Here are some points, each followed by its number:
 0.2  2.1  1.5  0.7  1.0 -0.4 -0.8  1.5  5.9  1.7 -0.3  0.4 0
-0.8  0.0 -0.4 -0.3 -0.8 -0.3  0.2 -0.4 -2.4 -0.6 -0.2 -0.2 1
-1.0 -0.1 -0.8 -0.1 -1.6  0.1 -0.1 -0.5 -2.8 -0.8 -0.1 -0.3 2
-0.2 -1.4  0.0  0.1 -0.4  0.0 -0.1  0.1  0.1 -0.2  0.2  0.1 3
-0.1  2.1  0.2  0.3 -0.3  0.1  0.5  0.0 -1.2  0.3 -0.2 -0.2 4
 0.2  0.3 -0.3 -0.2  0.9  1.1  0.4  0.1  0.0 -0.4 -0.1  0.1 5
 2.2  1.0 -0.1  0.1  2.6  1.7  1.3  0.3  1.2  0.1  0.2  0.3 6
-0.9  0.1  1.0  0.3 -1.0 -0.7 -1.3  0.3  2.5  1.0 -0.1  0.0 7
-0.1  0.3 -0.5 -0.1  0.1 -0.2  0.3 -0.2 -1.4 -0.4  0.2  0.0 8
 0.6 -2.2 -0.6 -0.4  0.5 -0.5  0.8 -1.6 -2.1 -0.9  0.1 -0.6 9
-0.2 -1.7  0.0  0.0 -0.5 -0.2 -0.1 -0.3 -0.6 -0.1  0.2 -0.1 10
-2.0 -2.0  0.9 -0.4 -2.8 -2.2 -1.6 -0.4  0.7  0.7 -0.4 -0.4 11
 0.9 -0.7  0.2  0.1  1.0  0.6  0.2  0.1  1.2  0.2  0.1  0.1 12
 1.6 -0.4 -0.1 -0.1  1.8  1.1  0.9 -0.1  0.8  0.1  0.2  0.0 13
Which five points above are nearest to each new point? Their numbers follow each, smallest number first.
-0.4  0.4 -0.1  0.0 -0.6 -0.1 -0.3  0.2 -0.7  0.0 -0.2  0.1 >> 1 3 4 8 10
 2.4  3.0 -0.6  0.2  2.8  2.3  1.6  0.8  0.5 -0.2  0.0  0.4 >> 4 5 6 12 13
 1.4  2.8  1.1  0.5  2.0  1.0  0.1  1.2  5.2  1.6 -0.3  0.6 >> 0 6 7 12 13
-3.4 -4.7  0.0 -0.5 -4.7 -2.9 -2.5 -1.4 -2.6 -0.2 -0.3 -0.6 >> 1 2 3 10 11
 2.8  1.5 -0.5 -0.1  4.2  1.8  1.8 -0.1  0.6  0.1  0.0  0.2 >> 5 6 8 12 13
1.2 1.0 1.0 0.4 2.4 0.3 0.3 0.7 4.4 1.4 0.0 0.5 >> 0 6 7 12 13
-2.9 -3.1  0.6 -0.4 -4.4 -2.6 -2.4 -1.1 -1.3  0.3 -0.2 -0.7 >> 1 2 3 10 11
 2.6  4.0  0.3  0.1  3.3  1.8  1.2  0.6  2.6  0.9 -0.1  0.5 >> 0 5 6 12 13
-3.0 -4.5  0.7  0.2 -3.6 -1.5 -1.5  0.2 -1.0 -0.3  0.0 -0.1 >> 1 2 3 10 11
 2.2  4.9 -0.2  0.1  3.3  1.5  1.5  0.6  1.7  0.6  0.2  0.4 >> 4 5 6 12 13
2.2 1.3 0.2 0.4 3.8 1.6 1.4 1.2 3.3 0.5 0.2 0.8 >> 0 5 6 12 13
-0.9 -0.6  0.8 -0.2 -0.8 -1.4 -1.1  0.0  2.4  1.0 -0.2  0.2 >> 3 7 10 11 12
-3.2 -5.4  0.3 -0.1 -4.5 -2.3 -2.0 -0.3 -2.0 -0.6  0.0 -0.5 >> 1 2 3 10 11
 5.0  6.4 -0.3  0.2  7.6  3.6  3.5  1.3  3.8  0.8  0.3  1.0 >> 0 5 6 12 13
 2.7  4.2 -0.3  0.3  3.5  2.9  2.1  1.4  2.2  0.0  0.1  0.8 >> 4 5 6 12 13
 3.4  3.1  0.0  0.0  5.2  2.3  2.3  0.6  2.0  0.3 -0.2  0.4 >> 4 5 6 12 13
 0.4  1.2  1.0  0.6  1.4 -0.2 -0.3  1.0  5.0  1.1  0.1  0.4 >> 0 6 7 12 13
 3.8  5.3 -0.4  0.4  4.4  3.4  2.5  1.3  1.7  0.3  0.1  0.7 >> 4 5 6 12 13
 1.8  4.7 -0.2  0.4  2.7  1.6  1.4  1.0  1.5  0.3  0.2  0.5 >> 4 5 6 12 13
